(in the rows, 128 means zero)
These are runs of 7 systems, one row a step. Runs of the same system follow the same rule from any start.
seq 1, V, 8 rows:
[[107 133 169 107 139  76 121 165 143 105 119 156 136 108 165 119  91 142
  114 160]
 [131 146 131  93 111 107  83 103 139 137 114 138 132 160 116  92 155 149
  135 160]
 [132 170  90 125  84 155 118 109 155 143 129 111 116 145 109 120 135 117
  128  97]
 [158 124 126 144 131 133 161 124 126 168 114 116 110  95 119 143 105 107
  109 103]
 [142 104 141 146 156 126 171 119 109 121 126 130 167 116 114 136 132 141
  126 147]
 [123 104 118 136 148 134 112 132 126  95 166 122 140 138 136 136 152 129
  149 135]
 [100 128 133 122 121 141 104 150 122 115 129 137 109 135 154 132 113 128
  126 102]
 [116 145 141 125 123 103 129 145 143 142 104 134 120 122 145 108 108 129
  116 140]]
seq 2, B (8 x 20):
[[208  97 146 120 144 126 168  88 124 132 169 134 142  76  99 195 120 111
  102 104]
 [150 100 138 147 112 164 133 126  91  75 141  97 176 107 128 143 105 193
  155  97]
 [ 95  78 137 158 171 145 105 168  90 119 121 112 115 146 175 108 134 146
  153 128]
 [ 65 141 139 131 143 122 139 147 140 105 131 175 125 172 153 125 134 115
  100 138]
 [147 153 142 117 128  85 125 126 189 123 157 134 120 138 150 120 119 111
   94 144]
 [176 142 137 103  98 136 109  90 143 149 135 130 114 137 116 130 127 140
  103  93]
 [148 130 115 159 117 155 150 125 122 152 108  93 124 120 124 122 112 136
  126  99]
 [125  97 131 147 160 143 160 134  98 140 123 139 131 112 122 149 131 115
  125 123]]
seq 3, P (8 x 20):
[[136 116 167 124  98 157 138 142  81 133  88 127 117  79 143 154  57 164
  115  59]
 [140 109 158 189 167 120 202 137 122 127 101 109 174 140 143 100 116 165
  107 157]
 [124  98 142 135 176 115 120 122 150 103 190 156 121 180 154 137 172 107
  103 143]
 [114 156 136  95  91 120  87 148 162  89 161 144 108 123 159 143  95 122
  117  94]
 [156 141 151 128 112 100 124 141 139 165  86 100 118  98 146  95  87 150
  121 131]
 [158 126 129 144 136 140 136  93 130 157 114 115 135 176 116  95 158 151
  115 134]
 [139 120 115 134 129 160 128 117 135 115 174 129 114 141 129 160 144 104
  114  85]
 [130 125 150 116 118 128 139 135 116 110 126 144 135  92 134 158  90 136
  115 105]]
seq 4, M, 8 rows:
[[ 89 158 122  83  94 160 110 120 119 156 125 191  61 133 116 177 125  74
   91  59]
 [137 161 149 101 103  79 163 128 126 163  59 140 150  60  97 122  82 136
  121 163]
 [147  83 105 139 174 125 113 111  97 164 115 100 137 130 100 102 189 125
  174 180]
 [ 94 144  72 149 105 187 144 123 127  92 157 123 139 141  99 161 149 106
  150  88]
 [107 126 136 115 133 106 136 171 131 130 127 148 100  72 150 163  84  87
  117 113]
 [ 98 123 148 111 146  96 131 134 108 120  91 156 157 132 122 106 137 152
  139 182]
 [128 147  87 129 120 127 104 117 163 131 148 106 125 156 116 104 169 109
  150 146]
 [120 138 121 106 104 158 114 118 115 145 125 152  96 123 112 159 125 106
  117  81]]
seq 5, B (8 x 20):
[[130 115 156 148 126  95 103 180 129  84 106  72 166 104 183  74  75 201
  165 158]
 [105  94 139 116 162 140  74 106  95 157 120 156  95 205 141  96 191 138
  128 140]
 [ 79 193  88 153 100 135 166 147 196 113 140 132 123 160 135 124 119  84
  100 116]
 [183 120 157  92 141  85 123 117 145 169 141 147  94  77 130 156 109  92
   93 125]
 [161 142 134 125  90 154 147  85 112 117 107 121 175 132  90 122 122 186
  129 114]
 [142  90 101 171 161 149 122 148 114 143 136  72 114 121 141 116 146 118
  162 121]
 [ 71 120 132 119 135 149 145 141  99 109 124 182 127 129 127 165 127 114
  120 113]
 [125 137 143 134 139  84 138 154 161 106 134 120 147 116 154 110 107 137
  124 165]]
seq 6, P:
[[159 110 130  71  99 137  46 117 110 107 166 129 105  96 125 161 123 135
  155  88]
 [109 129 135 152 101 153 133 157  89 132  65  92 137 105 141 101  82 177
  152 106]
 [123 109 132 174 179 131 186 127 122 168 102 130 128 155 131 110 147 113
  102 148]
 [118 142 121 115 132 128 139 109 159  91 184 168 138 157 116 163 156  99
  103 126]
 [142 131 130 104 110 108  98 146 142 105 150 118 122  83 141 146 100 123
  142 120]
 [129 126 143 129 121 119 113 134 107 149  75 114 131 125 133  90 116 167
  140 142]
 [122 130 107 157 141 147 142 121 137 147 126 115 120 166 128 108 155 116
  123 125]
 [129 132 126 114 123 137 139 117 136 127 153 156 114 124 117 166 131  96
  106 102]]
seq 7, M:
[[104  94 167 110 144 104  98 139 100  45 136 144 193 142 145 110 134 201
  165 179]
 [108 158  93 145 106 132  66 153 185 108 157  81  99 184 173  73 144 125
  145 121]
 [114 154 154 104 102 146 122 113 129 167 105 179  73 164 141 138 112 117
   64  71]
 [181 152 152 122 113  92 169 101 149 168  92 122 151  96 104 114 100 146
  101 151]
 [180  75 123 142 163 142 117  96  97 148 143  98 140 127 107 122 172 143
  154 138]
 [115 128 100 160 112 177 149 137 124  85 154 104 147 128 127 151 120 135
  144  84]
 [108 114 149 138 152 108 138 173 136 118 135 139 107 104 175 141  91 108
  110 120]
 [108 132 154 117 138 102 133 126 133 108 120 159 152 155 135 110 135 151
  117 165]]
seq 8, J:
[[ 75 162 110 170  85 182 147 182 123 150  81 102  74 116 172 125  60 114
  113  44]
 [117 108 172 157 187  94 233 141 114 139  97 173 164  96 125 153 104 112
   80 170]
 [165 117 116 132 143 109 126 100 165  57 203 111 194 144 114 132 165 149
  152 172]
 [149 107 123  95 120 133  36 133 129 137 164 111  63 127 157 131 136 112
  145  89]
 [ 72 162 153 112  92 132 123 153 106 143  61 161 112 134 144 111  85 150
  111 108]
 [141 137 127 170 152 106 191 123 152 159 100 110 152 137 120  96 134 123
  109 172]
 [173 116 121 126 134 148 134  83 138 112 184 134 144 145 101 159 162 124
  117 108]
 [137 129 122 113 101 138  93 147 124 113 139 110 113  85 140 147  97 127
  148  92]]
seq 9, J (8 x 20):
[[121 130 100 108 114 112  34 165 152 133 150  84  72 118 168 100 128 107
  171 121]
 [ 74 146 156  99 115 130 123 130  99 170  60 189  96 157 131 115 122 134
   96 120]
 [134 173 102 161 113 116 192 116 176 140 108 103 163 136 102 103 125 121
  116 159]
 [188  96 120 120 149 142 133  83 115 150 163 130 127 113  90 165 164 105
  121 112]
 [112 132 116 119  90 158 105 145 109  88 136 115 141 100 124 149 104 149
  164  94]
 [102  98 136 151 166 116 133 169 103 150  94 120 111 112 155 113 118 122
  139 146]
 [ 95 138 128 139 137 130 148 123 142 100 144 156 151 172 128 125 151 128
  112 143]
 [150 146 113 118 122 107 116 125 172 136 157 117 109 117 130 132 131  93
  121 128]]
seq 10, A (8 x 20):
[[ 96 137 121  80 127 104  84 137 124 178 105 169  69 119 123 134 143  74
  126 136]
 [118 179 101 103  94 112 142 107 148 167  85 140 133 118  80 114 138 106
  132 158]
 [145 119  81 128 139 139 133 110 120 160 135 110 126  99  82 144 165  85
  160 140]
 [100 131 108 111 110 154 144 126  98 110 122 152 147  92  90 170 125 118
  153 118]
 [ 85 124 109 144 146 119 144 171 124 119 121 123 132  94 137 136 115  98
  151 148]
 [ 83 125 125 118 149 119 128 134 114 125 119 163 133 144 121 125 153 114
  134 157]
 [104 156 102 115 112 122 110 132 159 122 142 136 118 142 125 124 143  99
  132 133]
 [131 130 124 102 123 122 108 121 123 161 115 143 102 112 114 136 134 103
  127 126]]
seq 11, V (8 x 20):
[[ 81 149  68 139 154 119 154 156 169 172 144 145  69 112 123 158 150   4
  118 132]
 [109 138 151  75 113 114 166 119  94 123 103 203 147  60  80 196 103 109
  112 131]
 [142 119 104 120 122 105 104 133 115 104 119  84 179  81  99 107 135 155
  204 187]
 [ 93 108  88 137 129 180  93 128  78 157 100 114 101 156 111 114 173 119
  171 112]
 [ 68 154  98 157 130 135 175 173 146 128 117 136 116 112 140 145 104  77
  120 117]
 [130 112 149  94 155  84 135 129 118 147 117 167 125  85 115 149 129  98
  123 165]
 [111 140 112 107 103 134 115 112 115  96 125 135 172 130  92 126 147 154
  166 151]
 [122 130  90 132 118 146  94 144 125 146 127  93  99 117 126 118 138 107
  162 115]]
seq 12, W:
[[126  95 111 140 135 178  69 122  99 148 137 104  83 177 148 109 167 134
  148  86]
 [131 176 134 128  81 141 162 132 153 141 111 134 112 107 130 146  72 121
   89  74]
 [168  85 164 128 181  88 153 121 114 159 120 141 133  98 129 133 131 123
  110 164]
 [134 127 119 132 112 156 128 102 122  76 154 122 181 152 105 131 149 171
  150 128]
 [108 119 110 154 142 135 117 171 145 114 156 102 100 122 167 132 116  98
  135 104]
 [106 139 164 105 120 118 127 129 118 139  97 173 115 141 142 126 106 143
   96 120]
 [153 139 121 146 136 108 161 113 164 138 129 108 149 133 116 109 140 124
  120 157]
 [150 104 121 117 132 149  92 110 117 127 156 120 117 137 125 135 154 130
  139 107]]
seq 13, A (8 x 20):
[[125 155  93 151 125 135 161 101 146 163  98 110 149 159  88  92 163 123
  136 158]
 [147 118  97 125 129 160 131 101 128 122 174 132 121 120  97 176 157  90
  132  95]
 [113 134 138 105 110 122 132 147 119 108 121 146 135  73 126 164  85 124
  132 117]
 [106 114 125 148 157 104 137 157 118 135  97 112 141 115 137 100 129 133
  153 172]
 [ 97 130 111 132 133 148 123 115 123 119 137 144 134 174 116 124 167 127
  135 132]
 [122 146 118 113 110 132 116 133 153 128 149 140 102 127 135 147 119  94
  112  98]
 [138 131 146 108 130  99 129 127 126 156 102 141 121  98 124 128 114 121
  119 142]
 [134 133 109 138 127 128 137 118 129 133 117 109 153 128 105 109 146 137
  148 151]]
seq 14, W:
[[ 93 204  67 192  93 135 206 167 221  83 160  83 152 128 140 126  90  88
  118 116]
 [127  69 178  81 188  98  70 125  96 177 131 189  55 147 161 139 162  94
   96 135]
 [146 205 121 114  47 124 147  93 177  98 112 113 190 136  94 102 103 181
  121 135]
 [162  65 108 162 193 124 102 149 114 179 143  72  81 110 152 111 159  91
  157 134]
 [107 154 143 100  68 179 130 100  92 103 102 168 144 139 102 154 103 174
  117  71]
 [138 116 121 172 176  88 184 165 161 139 140 100 129  81 147 133 110  81
  120 162]
 [115 104 151  96 134 145  97  96  87 106 133 178 142 167 116 134 163 163
  129 131]
 [122 169  93 157 105 121 148 153 188 104 149  86 139 123 140 117 106 109
  135 128]]

Name the system that made each run.
seq 15:
[[211 125 138 130 129 127 160  82 161 138 177 123 134 115 108 161 130 113
   86 100]
 [173  89 158 120 127 140 117 117  94  99 145 113 155  95 130 151 107 172
  138 106]]
 -> M
seq 16:
[[ 77 174 142  68 112  94 121  89 152 100 133 223 159 198  98 125 172 128
   97 182]
 [178 181  90 125  91  92  93 127 226 138 172  63 108 121 138  93 126  97
  136 135]]
 -> B
seq 17:
[[138  79 154  98 134 139  71 132  61 114 119 126 130  98 131 140 128 172
  167 118]
 [ 68 130 117 174 132 159 149 168 107 117  93 109 134 152 155  99 112 149
  145 120]]
 -> P
seq 18 (2 x 20):
[[236  77 181 152 135 176 121  64  96 165 131  93 116 173 140 111 132 199
   87  64]
 [199 116 144 203 125 166 196 120 144 107 152  62 165 128 151 130  83 177
  100  74]]
 -> M
seq 19 (2 x 20):
[[142 123  85 156 139 161 144 124 159 116 197 109 106 129 127 173 147  68
  118  84]
 [110 122 168  99 120 123 140 145 106  93 128 178 136  84 138 179  81 136
  109 105]]
 -> M
seq 20 (2 x 20):
[[134  97 133  91 126 149  86 120  64 192  87 146  70  96 109 150 133 109
  136  91]
 [ 81 159 107 167 117 129 197 155 134 106  89 116 183 112 115 115 104 142
  142 157]]
 -> V
seq 21:
[[216 102 200 119 109 144 107  77  90 155  89 112 139 152 135  93 107 234
   97  91]
 [202 113 127 213 133 160 167 118 148 145 131  36 145 153 151  84 117 173
  121  96]]
 -> M
seq 22:
[[150 126 153 107 122 133 154  89  94 180  80 165 126 118  91 141 130 134
   99 122]
 [145 134  96 156 128 130 161 121 154  96 155  92 179 116 105 130 140 132
  153 151]]
 -> V
seq 23:
[[103 134 152 136 158  65 168 187 167 104 133 139 136  78 170 137  76  99
  109 165]
 [121 101 142 108 164  93  93 116 116 122 123 146 153 162 123  89 176 153
  149 199]]
 -> A
seq 24, 2 rows:
[[ 90 117  83 137 190  65  92 168 181 113 172 114 125 150 151  92 191  66
  169 226]
 [ 84 180 104  69  53 159  31 105 126 138 105 152  87 189 117  93 155 146
  143  97]]
 -> W
seq 25:
[[199 125 111 156 117 162 202  82 129 143 145 101 159  85  73 174 122 119
  113  89]
 [160  59 159 124 170 141 145 105  71  90 154 148 174 102 108 173 144 162
  140 133]]
 -> P
seq 26 (2 x 20):
[[ 24 143  75 163 123 195 126 137  79 140  64 130 128 212 111  79 184 137
  170 139]
 [ 91 162  67 169 147 136 197 143 181 158 151 135  94 127 112 162 147  16
  100 120]]
 -> J
seq 27, 2 rows:
[[120 144 132 117 105 177 159  85 104 155 111 174 113 155  93 161 137 121
   86  72]
 [162 132 122 155 132 101 169 149 169 105 159  87 155  75 135 143  94 114
  129 138]]
 -> V
seq 28 (2 x 20):
[[108 194 109 148  98  90 200 136 171 118  81 113 199 109  95  93 104 144
  137 193]
 [129  71  94 138 190 144  92 114  98 163 153 121  95 157 118 125 211  85
  163 148]]
 -> W
seq 29:
[[174 160 181 106 103  66 142 157 174 164  99 112 104  51 167 116  34 135
   80 116]
 [201  96 164 125 135 145 140  52  84 180  88 129 155 158  84 102 164 190
  108 136]]
 -> B
seq 30, 2 rows:
[[ 84 183 134  98  58 121 124 172 149  65 123 141 146  66 147 158  45 145
  134  97]
 [169  90 175 105 156  80  82 127  98 188  71 107 116 119 145  68 129 170
  136 175]]
 -> B
seq 31 (2 x 20):
[[176 119 129 128 115 178  92  70 109 208 110 116  69 192 120 104 167 139
   97  67]
 [179 150 128 168  99 160 214 102 130 155 106 103 147  93  96 153  86 135
   92  75]]
 -> M
seq 32 (2 x 20):
[[162 151 143  40  78 114  69  58 127 104 143 176 159 142  72 140 159 167
  131 140]
 [154 144  90 140  85 146  76 137 126 183  79  46  94 109 129  72 117 144
  174 108]]
 -> J
seq 33:
[[176  97 151 107 159 111 123  73 114 149 134 146 145 156 100 116 179 147
  115 164]
 [125 149  94 144  96 173 125 116 151  73 178 106 151 152 120 143 136 139
  140  88]]
 -> V
seq 34, 2 rows:
[[175 107 109 102 132 107  55 115 157 109 190  93 123 117 130 124 163 120
  165 145]
 [103 136 132 127  86 185 110 128  86 134  92 134 109 146 131 128 108 162
  125  64]]
 -> V
seq 35:
[[225  77  85 156 163 138 129  65 114 152 158  54 176 117  62 118 206 137
  189 174]
 [ 91  85  90 180 135 236 142 135  74  87 159 117 117 159 130 175 151 123
  150  39]]
 -> V
seq 36, 2 rows:
[[ 22 155 136 149 103 186 145 185 120  68 127 172 102 166 187 156  82 129
   91  44]
 [117 133 177 129 187  47 150 169 184 163 132 162  88 131 195 108 101  81
   56 170]]
 -> A
seq 37:
[[ 97 116  99 135 155 104  68 195 168 124 173  98  57 119 196 122 125  64
  145 117]
 [ 98 170 175  79  78 119 103 116 110 161  54 178 109 154 127  94  99 174
   97 120]]
 -> W
seq 38 (2 x 20):
[[200 137 102 184 118 166 196  87 133 191  98  68 142 121  87 116 127 132
  116 101]
 [173  59 137 166 185 155 184 121  94 127 163 118 139  88 120 187 132 110
  119  99]]
 -> M
